In the data rows, the value 128 means zero.
Two rows play each game, the first against the second. How much does the first row win by? 20 is about a draw, 40 a big win and 0 a big loss. Wins can go round in a circle: one row can beat a second, the second a third and the third the first. Each row has two weighted sums of its numbers, A and B, taken from their middle values. A row wins by its A times the other's B, less its B times the other's A.
[150 140 173  98 105 146 178 129 139 158 143  83 133  98 125 145 160 118 122 119 139]
[143  94 104 127 151  99 148 110 161 121 134 116 142  81 110 120 150 121 147 121 133] ~ 15
[143 129 155 104 112 131 123 111  79 101 125 118 178  97 166 173 133 198 138 125 135]
[ 83 197 163 104 165 147 136 150  79 101  46 151 155 156 148 134 107 125 133 106 148] ~ 19
[133 144 182 116 106  96 115 104 112 135 158  87 145 116 107 154 151 127 166 132 131]
[106 135  43 154 141  96  61 151 150 114  88 202  95 191 153 115  69 143 116 158  74] ~ 17
[158 134  95 137 140 120  65 129  96  75 168 120 140 110 135 158 130 154 146 147 130]
[135 147  62 122 153 161 153 154 114 163 138 177  75 145 128 100  84 122  93 130 129] ~ 15
[ 91 120 114 136 116 114  64 131 161 150  54 140 114 140 174 117  93 183 129 144  69]
[150 123 133 149 127 154 166 146 127 192 141 107  92 124  88 169 137 101 110 108 137] ~ 11
[ 27 169 180 131 138  97 130 133 114  88  21 165 129 145 147 143 130 113 155  83 115]
[174 125 133 176  79 116 113 123 134 118 136 125 163  85 158 113 106 129 118 144 131] ~ 18
[ 72 206 170 126 169  93 143 127 124 118  61 185 135 149 136 154 121 173 106  68  78]
[152 112 128 111 110  92 131 108 133  97 111  95 135 126 108 122 144 103 149 142 152] ~ 22
[122 107 127 156 116 107 133 120 162 111 143 107 150 122  96 100 161  87 103  95  88]
[114 179 115 103 162 169 119 172 106 133 114 214  84 141 123 132 105 160  88 138 160] ~ 25
[160  96 122 113 133 153 120 150 117 125 171 113 145 115 118 118 154 119 102 123 106]
[181 119 123 143  97 166 138 123 157 123 111  79 172 156 131 144 144 106 142 129 168] ~ 16
[ 97 132 124 105 122  92 122 129  50 126 118 158  61 136 126  99  83 130  98  68 141]
[182 113 105 135 106 137  88  99  75  70 139  92 173  72 151 148 121 137 118 151 134] ~ 5
[156 162 175 104 108  84 159 118 125 145 135  92 143 114 138 164 191 160 193 122 164]
[117 112  61 173 129 146 135 111 177 189 143 119 122 129 138 117 123  88 114 158 101] ~ 15
[ 80 176 177 104 143 144 136 142  91 122   0 163  87 120 156 139 113 137 111 101 109]
[140  98 131 155 110 126 120 115 169 104 121  99 169  91 130 128 143 196 117 121 134] ~ 19
[156 154 161 117 104 142 143 133  98 119  98  89 160  96 120 138 146 170 126 138 143]
[148 128 169 124 114 176 197 159  94 167 137 143 116 138 100 114 108 109 158 136 158] ~ 17
[ 82 138 154  97 168 123 117 136 124 134  74 152 111 143 119 117 107 119 115  85  92]
[118 155 104 165 145 152 130 150  92 119  83 156  55 142 145 119  68 132  46 109 139] ~ 16
[150 131 140 125 134 182 174 147  58 191 159 112 124 141 124 119 115  87 119 134 165]
[115  98 145 124 161 183 170 166 118 163 130 112 106 129  91  98 135  71  97 133 141] ~ 20
[171 131 105 132 124 133 149 112 121 109 139 125 142 131 136 156 117 147 134 153 148]
[155 104 120 117 155 155 158 171 141 165 144  94 100 139 103 109 145 107 110  98 135] ~ 30
[157 158 131 117 154 161 127 155 108 100 126 158 149 148 126 134 131 165 107 215 141]
[157 134 118 124 107 137  83 123 121  65 164 129 148 126 110 141 123 155 116 123 133] ~ 36
[144 102 118 146 123 116  89 114 134  59 146 149 185  92 126 120 106 167 115 131  96]
[158 114 131 110 123 127 112 116 151  94 151 108 113  79 158 158 124 183 102 137  82] ~ 17
[153 136 147 137  74  89 150 101 111 144 108  89 132  94 144 188 179 166 155 116 132]
[146  99 153 128 158 179 183 174 147 146 157 149 104 133  91  86 161  93  92 123 153] ~ 28
[167 122 111 105 137 139 157 130 138 143 166 180  83 164 103 106 103 110 130 127 144]
[149  86 138 126 121 123  87 116 134 167 150  82 175  89 133 114 143 121  99 110 111] ~ 27
[107 167 132 144 126  89 139 123 118 141 146 152 108 142 134 165 137 139 155 112 134]
[ 62 133 106 185 124  49  76 134 185 107 102 174 112 201 163 138 105 108 140  99  64] ~ 15
[ 48 139 161  99 146 173 131 160 135 171  44 124 109 170 190  84 106 145  64 108  77]
[108 135 129 102 131 120 149 135 104 146 118 143  93 103 119 106  83 131 130  98 114] ~ 22
[148  84 122 137 140 115  65  95 134  57 156 125 151 100 132 135 106 148 108 149 124]
[ 91 163 178 113 158 143 170 132  97 122  51 145 136 140 133 135 126 126 144  99 116] ~ 23
[ 49 147 155 137 111 113 103  87 121 156  76 132  95 157 197 139 119 138  99  99  68]
[134 146 116 108 153 157 145 172 106 155  71 170  90 157 115 130  90 120 122  90 104] ~ 19
[167 127 128 140 141 127 123  97 163 113  89 117 134 102 112 128 154 108  95 121 132]
[ 98 118 172 117 101 140 154 123 128 157 109  82 106 129 125 140 178  96 140 133 125] ~ 22
[141 126 111 142 133 123 152 147 107  99 160 151 105 145  97 121 126 110 127 143 158]
[159 144 169 149 136 176 160 123  91 147 139  99 124 103 135 143 129 141 108 115 157] ~ 19
[140 144 158 151 139 178 200 152  91 156 120 141 116 127 136 123 104 116 131 127 172]
[204 156 150  93 156 156 158 161  93 131 107  95 135 123 146 137 108 149 123 135 150] ~ 19
[149 102 101 159 165 200 140 139 166 173  80 102 172 167  96  59 110  36  95 210 135]
[168 120 111 145 111  95 125  99 141  85  98 129 147 144 134 155  99 138 151 111 137] ~ 14
[127 147 108 145  94 117 129 119 122 156 146 123  78 113 175 162  86 204 142 166 118]
[174 112 101 109 118 142 133 124 155 164 174 163  92 137 127 132 126  96 142 153 149] ~ 20
[127 103 154 137  96 123 191 129 111 153 126 114 134  67  88 128 155 120  95 127 167]
[144 151 120 106 139 167  78 153 126 183 163 143  87 124 121 118 126  84 140 141 126] ~ 20
[ 94 121  60 154 136 137  95 138 171 158  76 150 117 153 191 134  61 112 112 141  60]
[179  84  86 114 128 127 106 114 139  79 187 107 168 112 126 152 119 138 138 169 119] ~ 18
[146 103  95 144 131 144  81 124 120  77 165 124 174  81 127 123  98 181 101 165 118]
[ 91  44  85 140  88 110 156 150 182 187 153 111 113 123  98 111 118 120 127 173  98] ~ 17
[100 166 168 105 120 146 130 115  87 122  78 179  85 132 147 117 119 139  75  92 113]
[147 162 112 148 123 133 149 138 153 151 167 124 140 120 160 143 143 147 105 139 160] ~ 8
[147 111 140 134 110 122 133 119 152  96 120  88 166 100 142 159 153  91 145 112 149]
[114 182 109 142 137  99 134 140 124 174 114 167  91 150 132 108 116 128 142 102 150] ~ 24
[162  89  71 159 135 180 139 113 176 197 127  75 137 159 113 102 135  68 110 179 116]
[119 166 145 114 129 168 132 142 123 178 100 131  88  99 122 130 115  68 101  97 111] ~ 27
[119 154 128 139 111 114 139 106 132 151 133 108 122 120 137 167 152  90 178 128 134]
[137 118 148 124 126 159 168 160 139 168 149 126  97 117 132 111 154 148  83 101 167] ~ 21
[ 65  86  90 134 105 133 132 150 187 172 135 157 119 119 100  74 113 100 113 106  74]
[132 143 154 132 116 105 120  96 146 103 137  70 146 176 113 158 168 109 134 135 173] ~ 17
[144 159 132 121 116 112 157 121 128 138 142  98 117 123 136 152 139 115 240 146 119]
[148 126 155 142 100  88 149 116 114 128 138 138 113 102 119 197 159 116 134  77 155] ~ 36
[148 161 132 107 135 140 134 141 100 140 133 104  53 134 136 109 123 113 146 107 130]
[146 108 125 146 115 103 129 119 156 113 135 119 154  95 128 143 146 124  99  96 129] ~ 24
[116 184 163 122 144 178 171 136  74 167 115 141 125 117 143 134 105 123  44  98 175]
[150 103 129 121 118 115 120 118 152 128 135  72  96  98 109 120 151 126 123 128 113] ~ 17
[ 57 118  95 156 147 118 137 137 175 146 113 173 117 184 124  86 102  91  77  60  61]
[163 131 129 119 141 131 151 153 115 159 113 140 121 133  81 123 133 120 101 126 170] ~ 18
[158 118 150 134 116  82 125 108 127  87 219  47 165 106 126 154 150 120 168 137 164]
[110  98  87 156 174 124  89 164 176 135 130 135 163 166 118 103 120 101  88 125  99] ~ 11
[143 115 153 114 122  89  47  91 137 126 132  70 179  84 124 112 123 172 119 124  71]
[136 134 182  98 117 100 135 102 137 113 137 109 110  95 160 165 190 142 190 129 101] ~ 31
[167 118 143 124 151 159 155 143 131 158 137  79 125 133 108  98 159 102  77 125 120]
[ 62  77  98 138  76 136 115 146 159 139 131 187 101 133 130  58  87 118 133 157  92] ~ 27
[115 155 118 175 129  79 115 111 129 151 145 115 111 150 133 169 148 167 173 120 135]
[104 113  86 167 110  97 151 124 205 138 107 126 139 206 110 103 131 102 108 136  87] ~ 21
[168 131 111 136 123 118 142 124 127 126 153 106 143  87 134 179 134  88 153 163 185]
[139 115 147 139 131 183 184 120 152 153 110  93  92 113  78  88 151  93  91  64 186] ~ 19
[149 134 170 128 109 104 130  86 124 118 121  78 147  90 101 184 165 176 111 118 136]
[ 74 183 179  97 142 121 155 139  84 107  30 169 121 114 123 128 144 129 144  68 130] ~ 18
[ 66  89 114 143 147  58  78 122 195 113  58 161 155 218 195 102 103 125 115  52  48]
[120 146 156 122 127  98 136  96 103 137 161 115  97 108  75 172 132 167 155 133 113] ~ 18
[153  87 109 120 124 129 114 104 154 127 150  68 149  98 151 111 142 121 104 113 101]
[ 80 161 142 129 104  87  26 100 123 134 101 126 104 124 183 144 126 164 125 134 106] ~ 20
[131  58 118 139 108 108 148 105 172 118 131  96 143 100 106 116 162 108 120 188 124]
[135 146 135 140 120  99 154 135 131 134 145 134 114 129 142 172 154 144 127  94 127] ~ 22
[ 90 127  92 165 135 106  90 114 155 146 103 141 138 147 208 125  88  54 138 179  77]
[140  87 111 142 123 112 106 120 144 134 151  92 169 112 117 121 151 120 119  74 138] ~ 8
[139 174 219 119 110 107 155 106  94 141 170 105  97 101 148 165 141 142 183 129 140]
[124 104 137 111 102  90 129  94 156 144 163 100 173  99 107 118 166 152 170  94 127] ~ 23
[107 154  86 115 200 109  91 145 152  74  84 184 150 223 121  81  93 116 116 108  87]
[116 132 144 151 136 188 173 154 113 218 136  92 130 102  84  97 140  79  93 114 134] ~ 17
[ 86 174 148 125 160 116 159 130 127 130  98 146  99 116 114 120  82 126 155  97 120]
[ 73 159 134  89 139 116  91 110 117 178 121 146  95 148 182 120 100 124 116 106  80] ~ 15
[131 115 108 180 159 231 126  87 110 145 112 100 171 162  87  76 116  71 103 170 148]
[110 122  85 130 116 133 110 137 149 150 122 124 123 142 149 123 128  80 131 175 126] ~ 22
[133 108  93 125 186 133 168 146 147 146 135 124  89 138  95 105 141 117 106 139 139]
[170 135 120 160 114 114 135 113 161 105 108  97 159  86 136 194 166  92 148 116 106] ~ 8
[143 114 123 120 135 124  74 127 156  76 147 100 188  35 108 107 136 136  78 114  89]
[156 167  80 115 163 110 133 146 101  55 146 140 128 187 119 140 136 132 158 171 127] ~ 21
[152 101 113 115 149 140 108 136 159 143 130 115 150 138 108 128 158 120 112 125  92]
[142 129 159 152  99  93 145 107 125  93 131 109 142 127 127 156 145  84 192 139 203] ~ 23
[132 102  80 167 150 187  95 152 172 117 109  88 188 202 108  81 116 111  98 189 114]
[128 162 138 120 119 137 126 137  91 162 160 129  92  92 129 105 100 106 106  96 150] ~ 18
[123 147 103 121 118 152 146 157 101 197 172 171  81 139 163 148 115 132  91 111 135]
[ 65 169 185  93 152 116 157 134  94 138  80 143 186 112 123 140 125 159 165  98 128] ~ 6
[123 161 154 131 111  80 156 104 123 115 132 127  35 117 136 185 157 124 185 139 141]
[150 122 123 133 133 110  83  97 136   0 141  95 162  91 130 104 125 144 136 129 108] ~ 25
[ 90 196 155 132 172 123 135 147  85  90  65 193 143 162 139 128 108 142 128  81 125]
[150 113 153  92 113 115 119 112 149  83 121  84 188 120 122 120 138 105 144 136 118] ~ 16
[152 147 103  82 144 148  76 112 114  91 173 126 163 141 157 180 124 159 130 145 155]
[149 136 130 155 125 170 173 127 106 152 127 134  91 137 106  98 111 103 106 103 141] ~ 18
[123 174 185 139 102 126 137 112  88 165 117 123 111 110 133 150 118 152 142 112 139]
[128 119  65 164 119 144 121 109 172 164 141 157 120 149 131 174  92  93 101 173 106] ~ 28
[141 132 138 135 133 129 145 129 111 114 126 122 144 132 138 142 109 126 103 135 139]
[143 104 111 131 107 133  84 106 122  73 160 118 191 109 144 149 126 162 122 164 134] ~ 22
[122  88 121 134 127 164 109 139 115  98 159 138 173 134 153  86 111 145 100 169 139]
[ 95 145  90 147 186 120  79  97 146 132  93 129 131 140 175 129  89 107 137 123  86] ~ 29
[155 134 181 119 129 131 158 132  86 177 130  90 108 119 165 147 115 153 108 114 142]
[134 132 144 150 148 163 185 166 112 148 139 105 114 143 101 111 153 108 117 118 152] ~ 14
[171 125 105 128 127 114 115 120 121 118 166 133 123 136 108 128 102 146 135 132 125]
[161 105 112 127 122 109  97 120 123  53 155 127 182 108 137 114 123 155 105 143 163] ~ 26
[137 124  97 102 134 167 152 138 104 163 158 172  77  73 116 110  90 130 105 115 125]
[132 144 140 144 144 190 171 175 131 177 114 121 103 139  87  96 135  94  82 115 153] ~ 19
[121  89 144 139 148 174 197 135 118 171 140 101 116 134 105 131 134 110 144 128 171]
[149 160 145 127 151 156 167 179  90 126 147 147  95 136 126 109 138 122 103 140 180] ~ 18
[108 168 122 152 122  76 143  91 130 114 152 128 110 131 137 180 132 154 178 112 131]
[129 138 140 127 115 131 161 131 133 156 121 112 136  76 115 162 165  65 132 107 132] ~ 32
[115 177 156 141 111 236 151 149  82 159 111 143 114 121 138 141 120 114 121  83 144]
[112  71  93 134 104 117 163 141 156 154 143 154  97  96 115 136 141 129 133 178 115] ~ 25
[ 73 130 138 119 109 174 108 151 140 188 131 128  93 125 179 124 121 102  85  80  68]
[150  96  45 163 146 148  94 131 152 164 141 222 110 174 133 100 117  73 133 191 121] ~ 13
[ 97  90  77 127 123 140 142 132 167 132 171 123 132 178  82  66 136 111  96 191 115]
[ 43  67 114 124 115  84 123 133 179 116   6 160 134 131 123  69 117 101 141 132  81] ~ 13
[ 86 183 125 143 148 166 144  94  97 167  74 146 113 162 154 122 111  83 128 139 107]
[109 139 137 107 120 103 165 123 126  95 145 137  79 101 120 149 119 129 198 101 128] ~ 19
[128  90 135 105 134 179 183 182 130 174 143 119 101 111  92  89 142 107 108 132 146]
[ 86 151 158 126 166 123   7 166 114 121  82 156 114 141 115 101 116 142 144  75 120] ~ 32
[152  84  91 123 112 145 100 128 162  83 139  92 166  91 118 115 129 126  80 143 107]
[ 73  63 100 192  86 131 146 130 176 165 108 150 126 125  92  60 155 100 125 162 113] ~ 23
[130 124 135 110 127 154 135 130 109 103 142 159 148 104 133 120 117 139 108 142 141]
[152 131 113 172  97 102 137 115 148 108 133 136  98 149 118 178 131 145 172 128 207] ~ 18
[118 192 194 110 122 123 132 110  77 162  81 136 112 100 179 171  95 153 158  97 140]
[ 77 157  96 139 102  51  89 111 151 103 123 153 103 144 131 171 116 136 149  83  69] ~ 20
[115 183 118 141 141 161 139 164  98 152 108 228  85 120 136 106 109 137  99  41 155]
[153 140 145 125  94  97 126 115 161  82 102  93 167 115 117 154 161 103 164 188 147] ~ 18
[180 114  85 129 130 142 115 102 141  88 151 126 165 102 134 129 111 148 104 146 114]
[ 91  93 104 155  82 102 139 135 170 162 154 143 115 136 106  97 116 131 125 149 113] ~ 12
[147 149 154 137 119  74 152  94 131 107 109 114 148 126 104 168 113 127 174 137 172]
[159 135 114 130 119 116 137 135 104 170 144 125 102 129 113 160 151 132 136 162 168] ~ 21
[136 122 122 147  75 143 107 120 133 105 136  46 172  55 150 114 137 156  88 111  96]
[146 127  23 135 156 123  76 157 151 163 161 184  93 216 153  99 127  97 122 177 101] ~ 25
[141 152 126 111 132 106 133 119  98  95 163 141 106 160 117 187 146 149 166 159 156]
[ 69 129  93 139 128  76  91 131 130 118  78 179 102 169 165 160 151 128 171 117  64] ~ 15
[ 75 133 174 127 151 129 138 144 120 138  59 143 134 136 147 114 144 123 135  71 161]
[ 87 124  90 151 130  62  91 106 210 112  80 180 101 165 155 130 107 111 136 100  61] ~ 20
[171 109 131 135 106 123 152 106 147 119  93  84 166 129 128 157 170 111 134 115 145]
[164 163 139 123 197 171 132 148  97 123 145 155 143 155 105 136 143 139 114 131 168] ~ 17
[146 159 147 136 117 104 141 115 130 108 115 108 122 122 113 175 166  85 191 144 137]
[123 143 127 128  87 124 125 113 126 147 139 129  93 112 186 176 151 166 146 131 133] ~ 20
[144 124  87 138 145 115 109 113 130  73 145 143 157 139 131 140 124 133 117 135 132]
[149 146 146 153 144 160 193 143 103 144 138 157 122 169  94 148 130 113 136 134 166] ~ 17
[162 146 113 124 139 140  82 128  71  80 162 147 159 130 150 158 127 160 183 150 144]
[109 143 167 135 174 181 141 184 125 167 122  95  78 141 149 129 108 151 119 155 189] ~ 29
[133  98 129 129 128 110  73 121 148 105 138  92 134 107  95 163 133 123 146 135  97]
[116 209 155 116 145 123 123 132  72  98 107 160  86 153 138 147  95 123 134  74 141] ~ 17
[111 123 142 104  97  77 129 127 119 151 156 143 100 106 140 151 137 123 203 138 150]
[137 160 116 120 123  84 113 109 107 143 162 147 130 156 126 175 136 154 186 162 141] ~ 28
[140  81 144 108 105 105 132 108 127  92 115  98 116 110 107  80 103 116 151 123 107]
[ 98 150 127 176 122 132 116 140 100 172 146 158  72 157 141 137 128 134  94  97 113] ~ 4
[120  97 147  99 104 118 142 102 134  55 131 135 139  90 120 143 133 147 134 170 138]
[146 112 103 142 131 118  94 123 116  88 126 145 142 179 131 151 108 165 116 117 129] ~ 16
[ 97 155  67 116 172  81  61 118 153 116  76 186  84 196 158 115 126 121 145 142  86]
[156 111 125  97 117 125 134 127 137 147 143  93 123 135 115 123 142 123 119  96 127] ~ 32
[ 94 119 144 121  77 135 114 134 167 184 107 122 133 135 160 105 139 131 121 135  61]
[177 142 122 170 109 126 159 118 141 135 131 100 137 106 124 188 124 125 139 165 142] ~ 26
[142  96  72 143 167 163 100 150 155 130 119 126 145 150 131 129 112  72 137 202 156]
[ 83  56  69 147 113 125 151 141 163 167 149 178 117 145 117  75 117  95 138 170 114] ~ 26
[156 125 145 134 114 140 119 132 112 136 153 124 106  75 145 129 144 114  90  89 141]
[106 110 138 128  93 118 138 156 142 147 145 131 102  92 123 145 146 123 139 134 141] ~ 22
[105 120 102 165 174 168  86 145 137 102 152 139 179 175 121  75 106 133  80 146 126]
[141 123  90 134 114 137 146 134 156 153 132 110 131 124 120 146 144  86 128 143 140] ~ 27
[161  91 102 116 106 117 143 119 121 121 153  99 121 116 109 134 138 117 144 148 152]
[136  80 139 123 105 181 182 167 121 133 119 144 151 139 102  66 123 128  83 131 158] ~ 26
[ 92 140  47 125 166 108  46 162 172 157  91 182  76 187 139 102  97 144 129 144  80]
[158 133 142 111 119  89 134 105 108  90 169 118 127 142 120 149 144 120 171 132 174] ~ 26
[151 126 139 100 108  97 149  98 121  97 149 101 156  94 133 126 144 154 166 114 141]
[129 157 177 121 117  90 143  87 124  94 136  95 114 109 155 206 149 174 187 142 133] ~ 26
[131 153 118 150 117 132 146 108 103 148 135 109 129 123 120 150 128  88 151 150 164]
[142  94 109 134 110 129 101 121 137  93 139  74 161  84 136 106 163 157  78 104 112] ~ 22
[ 35 124 101 153 159 155 132 150 175 182  78 175 106 186 187  99 111 116  64  59  77]
[139  93 142  94 109  98 117  93 167  99 134  91 174 101  92 114 112 134 120 139 130] ~ 13
[165 139 147  98 162  97 108 123 140  87 144 117 143 148 120 153 172 112 177 121 152]
[ 96 170 172 102 118 118 125 121  90 143 149 112  95 110 186 157 124 145 158 107  92] ~ 19
[126  48 127 140 118 154 148 128 141 138 138 133 134  99  88  85 160  77  92 111 122]
[157 131 107 174 152 154 100 102 114 113 138 117 171 162 146 152 112 140 108 154 175] ~ 23
[ 84 143 126 137 144  85  74 116 127 166  97 137 102 143 186 118 118 142 155 125  77]
[176 173 112 124 137 121  81 135 100  69 164 141 158 135 141 173 101 199 162 142 141] ~ 22
[113 100 147 137 102 109 102 130 149  90 129 112 193  69 124 141 144 144 120 103 100]
[ 79 118 140 136 117 117 151 143 127 153 116 158  89  87 132 122  96  66 151 133 136] ~ 14
[132  86 134 129  91 109 136 112 162 112 121 109 154  65  98 135 158 145 122 133 122]
[167 165 136 127 131  65 119  98 127 120 137 110 142 126 110 161 126 132 187 150 188] ~ 17
[119 190 180 220 110 105 143 109 105 148 162 114 111 108 143 159 151 135 168 144 161]
[111 182 138 160 132 125 140 116 114 127  54 137  85 117 109  94 109 108 125 110 163] ~ 7
[162 207 142 127 152 107 123 149  68 140 133 179  82 144 149 142 141 156 158 105 136]
[150 157 161 151 154 138 161 152 104 123 113 155 156 125  89 141 141 167 115 116 177] ~ 8
[109 134  38 129 149 135  61 150 129 104 174 170  92 187 156 123  74 152 112 159  85]
[103 181 161 148 131  96 139 108 103 123 143 150 116 136 113 153 136 144 166 100 126] ~ 6
[130  77 111 160 113  99 113 108  96  85 161 150 154  99 113 135 118 117 152 165 145]
[139 103 156 127 114 127 114 113 154 116 125 100 126 109 125 128 156 113 101 130 114] ~ 13
[151 164  74 115 162  98 119 123 129 128 155 137 121 141 135 168 142 116 195 151 160]
[ 56 171 159 152 162 151 157 142  93 135  66 127 139 162 154 187 127 126 153  96 130] ~ 18
[124 164 140 108 151  81 140  78 117 109 134 137 113 113 142 194 136 143 182 115 138]
[138 115 137 145  95 145 104 105 158  69 118  87 203  97 129 177 166 139 139 136 113] ~ 26
[156 113 137 155  90  92 151 123 143 121 140 133 118 104 124 172 168 133 144 103 150]
[191  81 131 127 110 138 156 128 145 133 138  72 111 109  96 114 158 117 111 119 123] ~ 27
[160 115  44 149 162 116  92 135 166 140 169 146  61 175 114 159 131 116 147 182 152]
[164 117 104 155 144 128 127 128 137 127 132 119 122 146 131 174 124  92 156 171 190] ~ 33
[159 110 123 152 105 125  84 116 140  98 187  83 140 112 125 127 115 161 102 123 127]
[106 187 156 106 106 137 138  94  88 160  63 149 105 132 167 156 105  96 136  99 150] ~ 25
[143 108 174 113 102 120 108 118 164  84 145  88 158  70 118 120  84 162 121 128 100]
[ 59 120 116 137 162 199 143 171 160 165  34 131 151 217 120  66 123  62  66 107  85] ~ 16
[184 123  92  94 113 123 130 126 117 195 176 130 112 113 131 118 141 122 134 152 153]
[144 145 112 143 166 193  94 130 152  94 157 110 195 114 140 123 107 192  89 161 122] ~ 12
[141 106  45 146 164 122  86 150 199 133 158 201  72 188 116  98 179  94 135 152  95]
[ 94 177 148  98 145 112  97 115 131 139 129 118 104  93 163 161  91 132 164 119 121] ~ 14
[143 109 134 131 104 152 153 150 162 145 113 106 114 101  92  86 154 113  75  63 142]
[119  80  68 145 111 125 135 161 175 136  95 180 101 145  80  66 130  80 135 186  97] ~ 12
[111 165  96 139 139 171 104 136 115 156  99 172 125 152 148 126  95  89 116 186 127]
[ 89 153  98 120 109  66  84 105 132 110 145 184  95 145 145 171 100 150 135 113  82] ~ 26
[153 105 134 122 132 119 126  98 140 110 134 102 152 124 111 129 158 121 161 127 120]
[170 107  64 125 112 136  62 100 131  86 157  98 142 116 118 127  89 165 123 149 117] ~ 24
[140 132 141 115 154 182 187 180 111 145 138 104  92 144  61  87 145 107  80 116 187]
[128 133 172 126 113 211 111 147 107 140 100 115 193 151 148  16 128 142  81 172  76] ~ 13
[163 126 161 109 108 114 113 100 122 106 131  86 142  93 166 191 121 177 139 115 155]
[155  96 112 131 104 133 112 136 164 129 153  40 179 103 116 111 137 102  95 138 113] ~ 23
[144  89 130 124  94 105 139 122 132 102 107 108 149  83 129 104 155 148  81 142 125]
[ 62 123  99 170 139 128  95 159 165 179  69 189 110 202 157  66 114  89  71  57  48] ~ 19
[157 153 112 133 127  96 110 112 147 105 143 102 119 140 108 125 129 126 201 106 126]
[153 122 128 136 123  97 255 113 140  55 164 136 164 117 150 170 110 176 128 134 131] ~ 20
[156 105 114 123 105 135  95 117 144 118 157  92 188  86  97  98 131 154  87  97  78]
[165 123 132 131 119 126 141 114 181 133 112  76 171  98 137 158 156 111 130 142 151] ~ 19
[159 127 101 108 166 173  72 142  97 103 148 100 141 113 148 114 101 139  99 157 146]
[111 151 155 120 118 125 160 117 101 141 115 114  91 134 135 127 121 114 153 108 135] ~ 24
[150 101 129  91 102 130 130 123 157 110 117  85 138  88 125 123 141 145  53 100  91]
[142 169 142 127 132 161 141 150 100 162 147  97 124 141 136 138 122 125 112 133 184] ~ 26
[113 182  99 103 169 109  55 117 115 129 143 172  71 169 150 135 114 119 153 125 140]
[131 104 136 112 129 124 132 105 117  85 156 145 197  80 164 120 124 160 134 145 179] ~ 31
[138 116  56 162 148  97 102 132 164 117 165 167  94 155 170 171 118 128 137 156 117]
[163 119  99 138 141 137  81 131 119  51 147 129 155 140  95 145 116 154 120 141 116] ~ 22
[167 143 147 137 146 190 184 159  42 157 111  95 169 130 115 132 139 102 113 144 191]
[ 64 151 134 116 136 106  81  99 122 127 103 152  82 130 191 142 107 149 145 116  66] ~ 19
[ 98 173 177 108 145 120 142 130  82 133  52 134 113 147 157 150 123 134 142  95 134]
[142  92 183 136  96 116 132 110 142 113 150  97 151 106 113 135 143 128 139 119 118] ~ 24
[160 167 126 130 144  97 129 119 113  98 141 114 119 150 120 165 167 127 190 136 156]
[140  98  73 156 116  86 149 134 170 129 163 151 114 173 132 147 124 126 119 154  83] ~ 27
[113 129 166 147 137 171 163 148  94 166 117 160 104  92 142 131 129 134 107 108 146]
[180 127 127 143 113 108 139 100 129  90 122  92 133 125 104 140 137 133 102 177 136] ~ 22
[155 103 114 131 120 157  84 102 123 101 163 133 160 120 113 132 131 153 115 157 129]
[117 119  62 108 200 219  89 163 122 120 138 159 121 240 145  52 118 117   0 201  99] ~ 27
[156 109 106 142 125 128 121 125 130  74 108 110 164 110 159 178 133 141 135 147 136]
[134 109 135 115 107  94  57 113 110  43 110  96 174  88 117  92 116 135 126 124 112] ~ 37
[175 145 141 149 172 204 158 163 108 162 151 103 175 147 118 141 133 101 126 168 183]
[153  85 132 137  90 104 154 124 157 165 141 120 136  91  94 191 173 131 139 116 137] ~ 31
[ 90 173 150 131 107  95  96 111 129 143 127 114  94 109 188 137 128 149 184 122 107]
[154 124 148 140 101 139 145 118 150 152  97  96 170 119 125 139 165 119 137 125 149] ~ 33
[133 119  89 152 139 138 108 117 129  78 133 111 173 139 130 149 121 124 142 178 146]
[ 67 106 129 128 105 126 150 133 132 142 125 167 109 114 133 113 114 107 148 137 112] ~ 17
[109 192 156 123 129 106 140 111 111 133 124 127 102 113 143 154 112 140 142  88 119]
[135 104 161 110  88  95 122  88 137 116 146 122 170 102  98 130 154 129 163 138 129] ~ 17
[163 176 140 168 109 103 145  95 141 107 140 129 111 119 119 181 132 140 138 155 137]
[135 119 145 107 132 105 102  91 115 109 135  88 154  91 114 126 159 172 160 132  95] ~ 17
